In the data rows, the value 128 means zero.
Some points, each followed by its number:
array([152, 160, 108, 128, 114, 108, 153, 163, 150, 212, 157, 109, 177, 142, 154, 125]) 0
array([129, 136, 116, 115, 112, 107, 116, 129, 104, 149, 111, 132, 129, 136, 136, 103]) 1
array([134, 136, 145, 127, 141, 127, 119, 162, 127, 123, 139, 149, 124, 118, 119, 143]) 2
array([112, 165, 89, 124, 143, 132, 133, 152, 121, 134, 120, 132, 163, 151, 156, 166]) 3
array([123, 134, 102, 127, 130, 105, 158, 140, 88, 98, 102, 119, 163, 130, 136, 153]) 4
array([123, 115, 133, 139, 122, 135, 111, 122, 170, 86, 141, 160, 109, 121, 122, 142]) 5
array([223, 182, 179, 106, 94, 118, 123, 127, 187, 166, 72, 130, 165, 129, 156, 159]) 6
array([147, 155, 151, 121, 118, 124, 114, 136, 146, 143, 126, 135, 125, 131, 130, 126]) 7
array([133, 156, 98, 112, 136, 128, 129, 115, 103, 149, 102, 114, 140, 145, 161, 120]) 8
array([127, 133, 131, 127, 100, 137, 65, 81, 175, 52, 81, 191, 104, 114, 112, 172]) 9
array([158, 159, 176, 108, 130, 110, 142, 124, 115, 146, 95, 127, 131, 121, 136, 154]) 10
array([94, 102, 141, 147, 177, 131, 202, 118, 169, 121, 156, 101, 103, 120, 91, 146]) 11
array([123, 166, 140, 99, 106, 102, 89, 114, 132, 181, 132, 151, 114, 106, 97, 109]) 12
array([51, 78, 114, 115, 145, 107, 109, 117, 130, 62, 33, 173, 90, 115, 110, 154]) 13
array([95, 179, 133, 102, 123, 119, 97, 130, 140, 139, 158, 147, 108, 130, 123, 147]) 14
array([103, 96, 170, 136, 122, 108, 123, 120, 118, 150, 160, 141, 82, 91, 76, 84]) 15
array([150, 164, 105, 128, 114, 109, 149, 164, 158, 216, 164, 110, 177, 141, 152, 121]) 16
array([92, 119, 96, 144, 150, 140, 162, 109, 134, 124, 125, 116, 138, 127, 98, 107]) 17
array([105, 144, 159, 130, 156, 135, 163, 104, 158, 124, 114, 132, 110, 126, 123, 132]) 18
array([109, 130, 131, 135, 152, 133, 157, 119, 103, 130, 124, 126, 118, 120, 105, 121]) 19
array([123, 162, 102, 120, 136, 113, 138, 152, 85, 161, 128, 105, 153, 140, 134, 112]) 20
array([92, 95, 117, 115, 119, 127, 70, 161, 118, 107, 146, 141, 108, 141, 152, 154]) 21
array([150, 108, 142, 138, 112, 140, 104, 107, 145, 77, 125, 146, 98, 127, 124, 147]) 22
array([132, 157, 137, 112, 110, 105, 112, 118, 112, 135, 94, 136, 127, 122, 122, 109]) 23
array([120, 154, 155, 115, 128, 111, 124, 138, 141, 148, 128, 127, 129, 128, 135, 136]) 24
array([118, 105, 129, 147, 131, 145, 95, 114, 149, 100, 139, 151, 108, 113, 93, 129]) 25
array([80, 118, 90, 108, 150, 136, 131, 108, 120, 106, 96, 126, 122, 141, 166, 146]) 26
array([46, 93, 97, 124, 146, 128, 99, 150, 166, 103, 159, 135, 109, 131, 124, 129]) 27
array([69, 147, 105, 136, 138, 132, 159, 105, 125, 130, 136, 125, 128, 128, 83, 81]) 28
array([103, 126, 97, 130, 132, 106, 159, 114, 146, 96, 125, 138, 139, 132, 132, 153]) 29
array([94, 108, 103, 136, 156, 149, 171, 133, 64, 132, 136, 83, 142, 138, 136, 116]) 30
array([143, 115, 133, 120, 124, 108, 117, 158, 132, 169, 153, 137, 133, 118, 115, 99]) 31
array([154, 112, 190, 135, 114, 112, 131, 103, 109, 138, 122, 127, 102, 99, 84, 91]) 32
array([126, 108, 169, 130, 111, 121, 122, 107, 149, 157, 143, 159, 95, 100, 98, 75]) 33
array([140, 136, 131, 134, 134, 147, 152, 118, 118, 129, 166, 101, 123, 142, 146, 117]) 34
array([164, 125, 141, 141, 115, 145, 118, 101, 141, 101, 129, 125, 116, 128, 121, 121]) 35
array([83, 99, 100, 139, 158, 147, 173, 129, 65, 132, 127, 88, 140, 133, 128, 112]) 36
array([141, 144, 123, 113, 109, 104, 114, 132, 101, 157, 114, 130, 132, 137, 138, 98]) 37
array([115, 106, 123, 136, 126, 129, 107, 142, 118, 116, 148, 127, 119, 126, 129, 113]) 38
array([180, 134, 138, 109, 104, 109, 114, 162, 171, 171, 124, 150, 155, 124, 149, 143]) 39
array([124, 105, 105, 146, 133, 145, 117, 131, 149, 93, 161, 133, 122, 135, 129, 138]) 40
array([163, 149, 156, 117, 128, 132, 119, 121, 128, 128, 86, 165, 133, 121, 104, 149]) 41
array([141, 109, 150, 139, 123, 122, 129, 115, 115, 106, 115, 123, 113, 127, 101, 122]) 42
array([162, 161, 140, 143, 108, 135, 129, 133, 159, 168, 162, 134, 150, 129, 104, 113]) 43
array([126, 138, 140, 123, 154, 133, 141, 133, 102, 143, 118, 136, 124, 115, 104, 123]) 44
array([180, 168, 139, 136, 107, 150, 101, 147, 206, 143, 178, 116, 134, 141, 150, 151]) 45
array([31, 121, 69, 122, 147, 123, 159, 133, 76, 140, 136, 78, 146, 141, 128, 79]) 46
array([98, 122, 130, 132, 119, 130, 97, 113, 93, 112, 126, 142, 101, 108, 66, 88]) 47
array([157, 96, 147, 161, 135, 150, 168, 111, 105, 135, 159, 105, 121, 118, 94, 94]) 48
array([80, 134, 83, 117, 154, 142, 163, 122, 99, 124, 143, 112, 145, 142, 158, 157]) 49
array([170, 145, 133, 136, 114, 132, 104, 143, 153, 99, 130, 138, 135, 123, 136, 155]) 50
array([102, 99, 102, 148, 136, 155, 112, 130, 127, 79, 161, 106, 119, 133, 95, 110]) 51
array([123, 142, 174, 128, 131, 124, 142, 124, 184, 156, 150, 133, 122, 116, 124, 132]) 52
array([147, 149, 128, 131, 137, 132, 147, 100, 159, 109, 92, 135, 144, 134, 164, 177]) 53
array([205, 128, 134, 157, 105, 139, 146, 159, 162, 130, 187, 98, 159, 149, 190, 138]) 54
array([146, 151, 160, 116, 113, 117, 121, 115, 159, 122, 112, 153, 118, 119, 145, 151]) 55
array([134, 135, 128, 122, 117, 131, 78, 130, 129, 148, 139, 148, 106, 117, 100, 90]) 56
array([95, 99, 104, 140, 135, 141, 124, 115, 119, 101, 138, 102, 118, 128, 96, 111]) 57
array([125, 144, 135, 115, 148, 115, 147, 134, 111, 157, 106, 131, 143, 123, 130, 146]) 58
array([99, 118, 113, 131, 126, 135, 128, 138, 91, 129, 143, 107, 130, 132, 121, 83]) 59
array([155, 148, 156, 127, 120, 137, 132, 97, 132, 113, 112, 130, 119, 127, 113, 133]) 60
array([166, 154, 149, 119, 130, 119, 107, 182, 169, 159, 164, 110, 138, 140, 160, 156]) 61
array([146, 129, 143, 141, 149, 141, 144, 131, 131, 94, 111, 121, 127, 130, 119, 152]) 62
array([131, 115, 105, 140, 135, 134, 117, 149, 97, 135, 131, 135, 135, 120, 114, 101]) 63
array([145, 109, 161, 126, 119, 117, 126, 125, 123, 149, 117, 147, 117, 115, 121, 87]) 64
array([81, 93, 99, 139, 138, 141, 118, 122, 127, 99, 149, 107, 115, 129, 106, 118]) 65
array([84, 97, 152, 144, 168, 126, 179, 133, 139, 114, 158, 107, 102, 104, 82, 141]) 66
array([107, 131, 110, 129, 126, 106, 155, 110, 156, 108, 127, 142, 136, 129, 130, 149]) 67
array([88, 104, 115, 127, 139, 123, 138, 133, 121, 106, 123, 115, 119, 128, 111, 124]) 68
array([172, 149, 142, 117, 116, 127, 97, 139, 155, 186, 144, 115, 131, 128, 118, 102]) 69
array([132, 134, 125, 122, 129, 145, 80, 154, 131, 105, 151, 157, 116, 124, 123, 158]) 70
array([118, 122, 166, 126, 135, 110, 119, 116, 114, 145, 141, 133, 95, 101, 88, 97]) 71
array([135, 134, 151, 130, 119, 123, 126, 104, 160, 116, 101, 159, 128, 121, 122, 144]) 72
array([122, 137, 177, 115, 148, 119, 143, 123, 124, 103, 88, 150, 109, 114, 109, 177]) 73
array([117, 112, 102, 140, 138, 140, 160, 107, 104, 107, 131, 111, 127, 132, 119, 115]) 74
array([147, 133, 146, 137, 160, 127, 144, 165, 122, 113, 134, 122, 128, 125, 128, 165]) 75
array([112, 113, 147, 138, 108, 132, 104, 120, 132, 99, 148, 125, 106, 122, 82, 95]) 76
array([187, 144, 148, 124, 108, 109, 152, 139, 126, 173, 108, 130, 159, 131, 149, 122]) 77
array([50, 91, 73, 104, 130, 128, 116, 142, 109, 96, 119, 104, 130, 155, 174, 128]) 78
array([173, 159, 154, 137, 116, 149, 112, 129, 156, 109, 159, 122, 120, 132, 133, 138]) 79
array([147, 144, 185, 103, 103, 95, 90, 127, 159, 183, 158, 144, 101, 102, 99, 96]) 80
array([202, 171, 155, 145, 112, 140, 158, 117, 105, 120, 121, 110, 153, 126, 96, 119]) 81
array([116, 139, 106, 144, 147, 148, 156, 170, 110, 132, 175, 103, 152, 145, 139, 120]) 82
array([134, 169, 158, 93, 112, 122, 92, 127, 181, 148, 126, 149, 120, 130, 163, 172]) 83
array([139, 133, 145, 132, 111, 131, 104, 151, 170, 119, 157, 133, 128, 126, 143, 127]) 84
array([89, 131, 140, 129, 161, 135, 147, 132, 130, 133, 136, 151, 126, 125, 128, 145]) 85
array([87, 129, 121, 131, 170, 129, 156, 140, 92, 107, 114, 104, 130, 124, 123, 142]) 86
array([139, 140, 126, 132, 134, 142, 150, 123, 113, 134, 161, 101, 129, 142, 145, 116]) 87
array([80, 61, 91, 132, 126, 129, 107, 106, 147, 87, 94, 153, 93, 124, 124, 145]) 88
array([94, 158, 114, 128, 137, 132, 142, 115, 147, 135, 149, 134, 126, 140, 128, 130]) 89
array([130, 147, 111, 126, 142, 123, 175, 137, 69, 167, 141, 99, 156, 135, 139, 116]) 90
array([109, 108, 131, 131, 135, 134, 119, 141, 126, 123, 135, 157, 108, 125, 118, 115]) 91
array([58, 81, 85, 118, 139, 117, 126, 157, 93, 100, 115, 114, 142, 141, 167, 151]) 92
array([142, 140, 109, 126, 152, 123, 184, 130, 101, 191, 114, 92, 168, 149, 168, 97]) 93
Which five points above are nearest to each new point? Their numbers follow each, nearest first.
array([90, 125, 95, 109, 147, 135, 132, 112, 117, 113, 99, 124, 125, 140, 160, 141]) 26 49 8 68 29
array([136, 111, 135, 136, 117, 135, 108, 107, 139, 84, 123, 143, 102, 125, 120, 140]) 22 5 35 25 42
array([133, 122, 125, 152, 142, 142, 171, 161, 85, 152, 199, 86, 140, 138, 130, 99]) 82 87 34 90 30
array([82, 120, 90, 105, 146, 130, 130, 121, 97, 114, 115, 116, 125, 144, 186, 158]) 26 49 92 78 8
array([100, 111, 117, 122, 141, 137, 111, 138, 103, 122, 135, 123, 112, 133, 135, 113]) 38 91 59 68 63
array([135, 115, 129, 143, 132, 125, 131, 145, 104, 110, 150, 118, 134, 128, 117, 132]) 38 63 2 42 75
array([235, 159, 155, 126, 98, 118, 147, 163, 147, 171, 89, 111, 184, 133, 143, 118]) 77 6 39 81 69
array([140, 95, 110, 151, 121, 149, 103, 154, 159, 89, 188, 121, 128, 148, 152, 135]) 40 84 38 5 51
array([147, 149, 136, 123, 152, 125, 141, 152, 124, 150, 107, 124, 147, 139, 138, 142]) 58 24 75 7 44
array([168, 148, 136, 113, 111, 123, 91, 144, 124, 120, 125, 132, 138, 145, 170, 164]) 50 7 55 79 70
array([115, 98, 133, 124, 124, 129, 123, 142, 99, 137, 133, 124, 123, 142, 165, 126]) 38 1 91 59 63
array([118, 106, 100, 143, 135, 144, 117, 136, 139, 97, 160, 132, 125, 136, 133, 138]) 40 38 51 65 5
array([146, 113, 128, 131, 122, 133, 136, 127, 117, 104, 129, 121, 132, 139, 154, 143]) 62 87 35 34 38
array([135, 133, 141, 132, 140, 127, 125, 164, 128, 123, 143, 146, 127, 119, 115, 136]) 2 75 91 44 38
array([136, 100, 111, 146, 122, 146, 101, 156, 151, 98, 186, 123, 125, 146, 147, 131]) 40 84 38 70 51
array([74, 91, 97, 120, 134, 118, 132, 149, 95, 108, 112, 116, 142, 138, 158, 141]) 92 78 26 68 86
array([140, 139, 130, 114, 117, 130, 102, 179, 168, 162, 176, 128, 133, 141, 171, 131]) 61 84 45 39 7
array([161, 169, 166, 81, 102, 102, 74, 136, 163, 158, 86, 149, 140, 126, 143, 159]) 83 55 39 7 6
array([74, 115, 73, 128, 153, 139, 109, 147, 139, 130, 172, 125, 121, 146, 156, 131]) 27 65 40 38 89
array([115, 99, 133, 123, 123, 127, 121, 141, 101, 138, 132, 125, 122, 142, 166, 124]) 38 1 91 59 63
array([173, 149, 126, 121, 121, 117, 138, 127, 127, 179, 112, 125, 150, 132, 138, 104]) 77 37 1 69 7
array([116, 155, 158, 115, 130, 109, 130, 138, 147, 151, 131, 128, 129, 126, 135, 140]) 24 7 52 58 2
array([97, 94, 112, 144, 139, 144, 140, 103, 142, 98, 123, 105, 99, 129, 78, 97]) 57 65 17 68 51
array([146, 144, 139, 128, 115, 128, 113, 141, 135, 124, 110, 144, 142, 134, 139, 131]) 7 50 24 55 2
array([120, 86, 92, 135, 132, 146, 129, 119, 137, 74, 142, 106, 127, 144, 151, 147]) 40 65 51 74 57
array([111, 136, 142, 122, 117, 102, 134, 142, 145, 138, 121, 134, 139, 122, 141, 120]) 24 7 1 58 23
array([157, 157, 148, 123, 110, 126, 111, 136, 150, 150, 131, 132, 129, 135, 134, 121]) 7 24 69 84 43
array([133, 145, 167, 134, 126, 133, 137, 112, 177, 127, 163, 161, 103, 119, 119, 167]) 52 55 5 72 79
array([93, 103, 124, 136, 131, 139, 100, 89, 151, 82, 106, 145, 95, 112, 71, 121]) 25 76 47 88 57
array([130, 141, 137, 124, 158, 130, 151, 134, 105, 142, 118, 133, 131, 116, 110, 132]) 44 19 58 85 2
array([120, 171, 117, 109, 118, 128, 96, 107, 115, 114, 85, 152, 136, 130, 127, 153]) 23 41 72 55 60
array([106, 104, 130, 131, 136, 135, 118, 142, 126, 124, 134, 159, 107, 126, 120, 114]) 91 38 2 68 63
array([165, 178, 157, 121, 122, 119, 172, 107, 112, 194, 135, 101, 141, 133, 124, 96]) 77 90 93 43 87
array([163, 146, 129, 126, 118, 129, 89, 131, 131, 121, 116, 142, 135, 121, 117, 150]) 50 7 41 70 2
array([100, 96, 126, 140, 150, 122, 155, 132, 95, 159, 134, 123, 119, 117, 110, 106]) 19 44 59 63 68
array([122, 132, 118, 110, 123, 117, 127, 134, 95, 120, 102, 108, 140, 146, 174, 143]) 8 4 1 26 58
array([137, 115, 147, 138, 128, 124, 152, 117, 129, 122, 126, 118, 119, 121, 105, 107]) 42 19 64 60 44
array([139, 136, 102, 153, 134, 157, 144, 158, 112, 128, 205, 90, 152, 136, 136, 125]) 82 87 34 40 59
array([154, 168, 147, 120, 114, 121, 115, 130, 146, 155, 136, 129, 131, 124, 117, 118]) 7 24 69 43 23
array([117, 159, 117, 123, 144, 113, 167, 123, 113, 154, 98, 111, 163, 131, 144, 149]) 58 8 3 20 4
array([103, 151, 132, 116, 132, 120, 152, 96, 91, 148, 115, 117, 119, 126, 114, 98]) 19 44 1 23 28
array([75, 59, 89, 134, 127, 130, 104, 107, 151, 87, 96, 157, 91, 121, 118, 140]) 88 13 25 65 68
array([172, 167, 129, 109, 111, 113, 118, 135, 89, 163, 120, 112, 138, 133, 136, 106]) 37 1 20 23 77
array([154, 121, 121, 141, 129, 139, 143, 122, 120, 107, 133, 141, 130, 133, 137, 145]) 62 35 40 42 60
array([80, 120, 91, 118, 133, 117, 108, 139, 98, 113, 110, 144, 133, 127, 127, 132]) 68 26 38 91 63
array([189, 130, 132, 152, 106, 136, 140, 152, 160, 126, 172, 107, 154, 145, 180, 134]) 54 79 45 61 84
array([118, 97, 159, 138, 117, 130, 150, 113, 109, 110, 124, 102, 107, 123, 110, 108]) 42 19 68 74 76
array([150, 117, 165, 143, 130, 111, 152, 122, 149, 154, 160, 125, 110, 117, 113, 116]) 52 64 71 31 7
array([81, 134, 76, 120, 155, 145, 163, 124, 84, 120, 142, 105, 147, 146, 157, 148]) 49 30 36 86 26
array([144, 166, 156, 134, 108, 117, 148, 102, 154, 124, 132, 130, 131, 122, 108, 123]) 60 7 72 55 24
array([192, 132, 131, 130, 128, 132, 135, 129, 127, 164, 110, 131, 144, 132, 126, 106]) 77 7 69 37 64
array([162, 161, 154, 114, 113, 114, 111, 146, 155, 150, 122, 136, 136, 133, 131, 136]) 7 24 39 55 69
array([152, 140, 127, 111, 137, 104, 113, 147, 122, 140, 99, 139, 147, 121, 129, 154]) 58 24 2 7 41
array([113, 108, 154, 126, 131, 108, 127, 121, 92, 133, 122, 126, 91, 114, 107, 97]) 71 42 64 19 44
array([146, 100, 112, 147, 121, 144, 108, 153, 156, 103, 182, 117, 130, 148, 155, 130]) 40 84 38 34 79
array([74, 108, 93, 131, 146, 132, 159, 106, 68, 128, 103, 104, 121, 125, 115, 110]) 36 30 74 86 19
array([91, 107, 83, 107, 128, 124, 89, 120, 99, 77, 88, 148, 121, 137, 167, 174]) 26 92 21 78 88
array([149, 121, 164, 140, 124, 139, 128, 110, 153, 115, 157, 140, 95, 120, 111, 121]) 35 60 5 42 79
array([93, 104, 138, 148, 177, 132, 201, 125, 159, 123, 159, 101, 107, 121, 93, 144]) 11 66 18 17 19
array([130, 115, 140, 142, 120, 138, 112, 118, 182, 82, 145, 163, 105, 120, 121, 144]) 5 22 25 40 72
array([122, 150, 131, 121, 161, 114, 180, 129, 116, 146, 119, 106, 145, 133, 145, 158]) 58 86 90 75 19
array([128, 138, 135, 124, 155, 133, 144, 133, 101, 144, 115, 136, 128, 116, 106, 122]) 44 19 58 63 2
array([143, 149, 164, 100, 101, 113, 95, 133, 167, 163, 134, 142, 121, 122, 129, 122]) 7 24 69 80 55
array([164, 150, 146, 122, 129, 120, 112, 177, 160, 153, 160, 112, 139, 139, 156, 154]) 61 84 39 45 7
array([109, 101, 111, 139, 134, 139, 135, 110, 143, 105, 117, 107, 109, 132, 97, 106]) 57 68 65 17 74
array([62, 56, 55, 134, 155, 137, 127, 104, 107, 84, 81, 112, 112, 128, 120, 156]) 88 26 92 78 65
array([189, 137, 157, 111, 91, 127, 76, 130, 119, 100, 111, 149, 120, 130, 158, 164]) 50 55 22 41 79
array([156, 102, 181, 144, 110, 132, 160, 121, 74, 166, 151, 100, 115, 120, 134, 83]) 48 32 64 87 34
array([92, 163, 111, 122, 135, 127, 134, 119, 143, 137, 144, 135, 128, 142, 131, 133]) 89 85 14 67 24
array([103, 141, 106, 121, 155, 153, 159, 185, 67, 151, 213, 50, 158, 160, 181, 111]) 82 30 90 87 20
array([163, 104, 127, 157, 129, 138, 151, 129, 137, 136, 146, 132, 132, 121, 115, 91]) 48 64 63 35 31
array([104, 142, 110, 122, 136, 140, 125, 115, 107, 119, 139, 141, 116, 133, 132, 136]) 89 85 19 91 38
array([89, 96, 120, 117, 118, 126, 75, 156, 119, 99, 147, 143, 107, 139, 146, 154]) 21 70 38 91 40
array([130, 149, 139, 115, 112, 106, 112, 119, 116, 136, 103, 138, 123, 118, 116, 105]) 23 1 37 7 64
array([92, 101, 111, 127, 137, 122, 137, 131, 121, 99, 119, 115, 121, 131, 118, 131]) 68 57 65 74 38
array([103, 88, 129, 119, 112, 107, 118, 88, 133, 81, 78, 145, 96, 124, 129, 151]) 88 22 72 42 13
array([140, 110, 148, 139, 124, 124, 129, 114, 120, 106, 120, 124, 113, 127, 105, 125]) 42 35 60 62 38
array([123, 125, 123, 124, 120, 132, 81, 128, 128, 143, 137, 144, 104, 117, 98, 90]) 56 91 76 38 47
array([163, 146, 123, 123, 112, 128, 106, 124, 129, 105, 124, 130, 133, 139, 151, 145]) 50 7 35 79 55
array([58, 80, 135, 106, 133, 127, 98, 110, 100, 135, 90, 121, 80, 125, 130, 109]) 68 91 88 26 65
array([211, 176, 172, 107, 100, 115, 124, 131, 176, 163, 76, 131, 162, 128, 153, 156]) 6 39 77 10 55
array([65, 81, 89, 123, 137, 121, 125, 147, 100, 100, 118, 115, 135, 136, 153, 143]) 92 78 68 26 65
array([112, 131, 118, 142, 135, 134, 125, 102, 142, 111, 111, 165, 117, 105, 79, 115]) 25 91 72 47 19
array([99, 110, 117, 129, 146, 136, 144, 172, 80, 136, 184, 92, 128, 141, 161, 135]) 82 30 87 34 59
array([121, 136, 161, 116, 100, 123, 99, 113, 176, 120, 132, 166, 108, 126, 159, 146]) 55 83 72 84 5
array([104, 103, 119, 132, 130, 138, 153, 108, 111, 119, 134, 93, 114, 138, 143, 111]) 74 68 34 57 59
array([144, 145, 73, 120, 150, 135, 127, 172, 80, 125, 134, 94, 169, 163, 187, 153]) 3 20 8 82 49
array([151, 117, 150, 126, 122, 120, 128, 131, 122, 151, 120, 137, 126, 122, 131, 96]) 64 37 31 1 7
array([130, 145, 140, 121, 157, 131, 142, 132, 104, 146, 115, 139, 126, 114, 103, 126]) 44 19 58 2 85
array([111, 117, 149, 138, 107, 131, 103, 114, 132, 95, 141, 128, 102, 119, 69, 91]) 76 47 25 42 71
array([130, 146, 109, 126, 140, 120, 174, 137, 71, 158, 135, 102, 158, 134, 139, 122]) 90 20 93 30 87
array([134, 131, 110, 122, 134, 133, 126, 129, 104, 115, 120, 124, 133, 136, 158, 145]) 8 4 87 1 58
array([130, 128, 141, 131, 121, 124, 126, 109, 153, 113, 103, 153, 129, 122, 121, 140]) 72 55 60 67 5
array([169, 154, 152, 135, 114, 143, 114, 131, 155, 120, 160, 123, 121, 131, 133, 132]) 79 84 7 50 35
array([127, 161, 157, 125, 119, 128, 131, 113, 117, 149, 140, 131, 113, 123, 93, 97]) 71 44 7 64 23
array([164, 158, 150, 113, 114, 113, 108, 149, 141, 146, 114, 136, 136, 135, 130, 130]) 7 24 39 55 23
array([178, 130, 128, 108, 108, 107, 115, 173, 164, 172, 128, 148, 159, 126, 156, 146]) 39 61 77 7 69
array([97, 106, 138, 144, 171, 129, 192, 120, 158, 126, 151, 103, 107, 121, 96, 139]) 11 66 18 17 19
array([204, 132, 130, 131, 124, 134, 134, 127, 133, 168, 109, 131, 147, 134, 128, 103]) 77 69 7 43 37
array([118, 151, 103, 108, 133, 128, 119, 131, 100, 119, 111, 122, 134, 147, 174, 143]) 8 3 26 1 4
array([137, 134, 144, 131, 140, 128, 123, 162, 134, 126, 143, 148, 125, 118, 116, 135]) 2 91 75 7 24
array([109, 91, 134, 124, 122, 130, 116, 145, 100, 135, 137, 125, 119, 143, 168, 125]) 38 91 21 59 1
array([82, 160, 110, 125, 138, 130, 138, 117, 150, 136, 151, 137, 125, 142, 129, 132]) 89 85 67 14 24
array([133, 99, 149, 136, 136, 120, 158, 129, 111, 151, 130, 120, 115, 123, 144, 102]) 64 19 87 44 34
array([174, 169, 143, 135, 107, 132, 155, 101, 91, 137, 109, 114, 149, 127, 94, 86]) 81 60 23 37 44
array([93, 126, 105, 140, 158, 140, 177, 119, 140, 118, 165, 85, 134, 137, 103, 99]) 17 74 28 57 65
array([145, 92, 134, 138, 138, 138, 160, 149, 126, 99, 155, 115, 135, 144, 165, 172]) 75 62 40 34 87
array([120, 127, 126, 128, 105, 137, 73, 89, 165, 60, 88, 183, 106, 117, 115, 168]) 9 22 5 72 25
array([124, 85, 107, 146, 130, 129, 147, 126, 150, 112, 156, 122, 132, 128, 149, 133]) 40 38 67 29 74
array([108, 133, 99, 125, 143, 125, 125, 137, 94, 128, 114, 128, 130, 127, 110, 106]) 63 59 19 44 1
array([112, 94, 138, 127, 124, 128, 121, 140, 110, 136, 141, 127, 117, 139, 159, 122]) 38 91 59 1 68
array([169, 164, 165, 145, 85, 143, 131, 127, 214, 153, 136, 158, 149, 119, 82, 95]) 43 52 69 7 84
array([141, 144, 113, 103, 128, 122, 132, 105, 70, 84, 45, 138, 140, 134, 151, 183]) 4 53 26 73 8
array([181, 180, 155, 134, 120, 140, 131, 104, 202, 150, 101, 111, 153, 141, 148, 140]) 6 7 53 55 45
array([156, 145, 130, 116, 115, 120, 124, 137, 177, 174, 124, 144, 154, 134, 150, 134]) 39 7 24 77 69
array([82, 93, 87, 119, 140, 142, 124, 114, 107, 107, 116, 135, 109, 140, 154, 141]) 26 78 68 92 65
array([147, 110, 141, 139, 114, 140, 108, 107, 143, 81, 126, 143, 101, 127, 121, 141]) 22 35 5 25 42
array([102, 90, 132, 141, 148, 125, 152, 127, 87, 151, 131, 120, 114, 116, 104, 102]) 19 59 44 68 63
array([113, 93, 118, 152, 131, 130, 138, 111, 142, 104, 125, 145, 118, 110, 87, 125]) 25 57 68 42 91
array([109, 118, 116, 121, 138, 136, 112, 138, 107, 125, 132, 124, 118, 136, 141, 120]) 38 91 63 59 68
array([100, 88, 125, 122, 116, 111, 118, 92, 131, 83, 87, 138, 98, 125, 125, 146]) 88 22 68 42 72
array([134, 133, 142, 128, 139, 127, 116, 162, 134, 120, 139, 152, 124, 118, 122, 144]) 2 70 75 91 7
array([179, 170, 138, 110, 106, 113, 113, 133, 91, 170, 123, 110, 134, 131, 125, 96]) 37 1 69 23 77
array([141, 132, 142, 135, 156, 127, 138, 159, 120, 113, 131, 124, 127, 125, 129, 161]) 75 2 62 44 58
array([196, 131, 132, 133, 128, 135, 136, 128, 132, 158, 109, 129, 143, 133, 126, 109]) 77 7 69 64 37
array([190, 135, 155, 107, 90, 126, 68, 134, 114, 95, 113, 148, 117, 133, 168, 170]) 50 55 22 70 79
array([147, 167, 110, 98, 104, 119, 85, 166, 151, 171, 143, 151, 145, 135, 143, 148]) 39 7 61 83 69
array([112, 106, 98, 140, 136, 139, 152, 109, 111, 101, 129, 116, 126, 132, 121, 121]) 74 57 68 17 65
array([129, 112, 148, 138, 127, 122, 147, 113, 137, 120, 129, 124, 113, 119, 103, 108]) 42 19 64 71 35
array([119, 85, 89, 134, 132, 146, 131, 114, 141, 71, 139, 104, 127, 145, 155, 150]) 40 65 29 74 51
array([75, 52, 84, 133, 127, 129, 103, 105, 157, 82, 91, 159, 89, 123, 123, 150]) 88 13 27 25 65
array([31, 100, 55, 128, 171, 143, 160, 131, 97, 129, 139, 92, 136, 145, 133, 115]) 46 36 49 30 78
array([140, 122, 129, 131, 126, 127, 124, 143, 92, 128, 129, 123, 128, 127, 120, 106]) 63 38 1 59 44
array([123, 149, 109, 109, 129, 128, 116, 129, 104, 119, 112, 127, 131, 144, 170, 142]) 8 3 1 26 58
array([87, 99, 133, 145, 176, 131, 198, 116, 164, 122, 148, 102, 104, 120, 94, 141]) 11 66 17 18 19
array([115, 147, 119, 122, 151, 141, 128, 130, 110, 162, 144, 146, 115, 116, 95, 103]) 44 19 63 91 56
array([192, 132, 128, 129, 124, 132, 135, 125, 126, 162, 102, 131, 145, 133, 128, 103]) 77 37 7 64 69
array([122, 117, 161, 126, 134, 107, 119, 119, 105, 148, 139, 127, 98, 103, 92, 89]) 71 15 32 64 33
array([66, 154, 100, 137, 138, 134, 163, 102, 121, 135, 138, 123, 132, 130, 79, 73]) 28 17 19 59 89
array([141, 108, 121, 136, 131, 140, 116, 141, 105, 117, 157, 127, 117, 128, 144, 132]) 38 40 63 91 87
array([139, 107, 161, 130, 109, 134, 102, 136, 92, 137, 117, 131, 107, 128, 105, 83]) 64 42 56 71 32
array([0, 93, 45, 120, 168, 126, 164, 143, 105, 124, 128, 95, 141, 140, 139, 108]) 46 78 92 36 49
array([165, 125, 149, 124, 108, 135, 119, 124, 104, 98, 136, 109, 131, 142, 154, 138]) 35 50 34 87 60
array([81, 110, 122, 136, 130, 135, 110, 118, 110, 118, 117, 144, 105, 114, 86, 82]) 47 91 76 57 68
array([164, 147, 160, 115, 110, 120, 110, 106, 105, 117, 95, 157, 116, 114, 115, 150]) 41 60 55 23 10
array([173, 138, 140, 130, 120, 121, 130, 135, 151, 156, 124, 139, 144, 123, 130, 134]) 7 77 39 43 24
array([132, 175, 202, 110, 81, 129, 61, 73, 218, 114, 110, 197, 90, 97, 84, 140]) 9 55 72 83 80
array([194, 164, 131, 123, 114, 110, 151, 132, 137, 191, 126, 108, 163, 134, 147, 116]) 77 0 16 69 43
array([87, 109, 124, 122, 121, 119, 72, 142, 97, 112, 124, 141, 106, 116, 94, 103]) 47 38 91 76 56
array([126, 156, 135, 112, 111, 107, 109, 120, 116, 134, 101, 137, 124, 123, 123, 112]) 23 1 37 7 24
array([143, 139, 153, 128, 117, 122, 130, 104, 160, 122, 97, 154, 133, 123, 126, 143]) 72 55 60 41 7
array([148, 154, 112, 118, 126, 104, 138, 129, 103, 118, 86, 130, 157, 137, 146, 158]) 4 58 8 3 53
array([152, 145, 134, 134, 149, 129, 136, 158, 130, 116, 120, 138, 144, 121, 119, 175]) 75 2 62 50 58
array([145, 141, 191, 136, 98, 122, 113, 86, 176, 130, 146, 178, 85, 94, 62, 106]) 33 80 32 71 15
array([122, 110, 127, 134, 128, 129, 112, 141, 123, 124, 148, 126, 120, 126, 129, 115]) 38 91 63 2 40
array([169, 148, 131, 123, 117, 127, 82, 136, 135, 121, 113, 143, 138, 123, 126, 161]) 50 7 41 70 55
array([93, 132, 144, 131, 157, 134, 144, 132, 137, 129, 140, 150, 124, 123, 125, 145]) 85 89 18 91 2
array([126, 136, 130, 123, 104, 138, 102, 110, 114, 71, 136, 138, 119, 124, 112, 155]) 22 70 5 35 25
array([117, 145, 139, 117, 165, 113, 179, 125, 117, 146, 119, 106, 138, 131, 144, 159]) 58 86 85 19 75
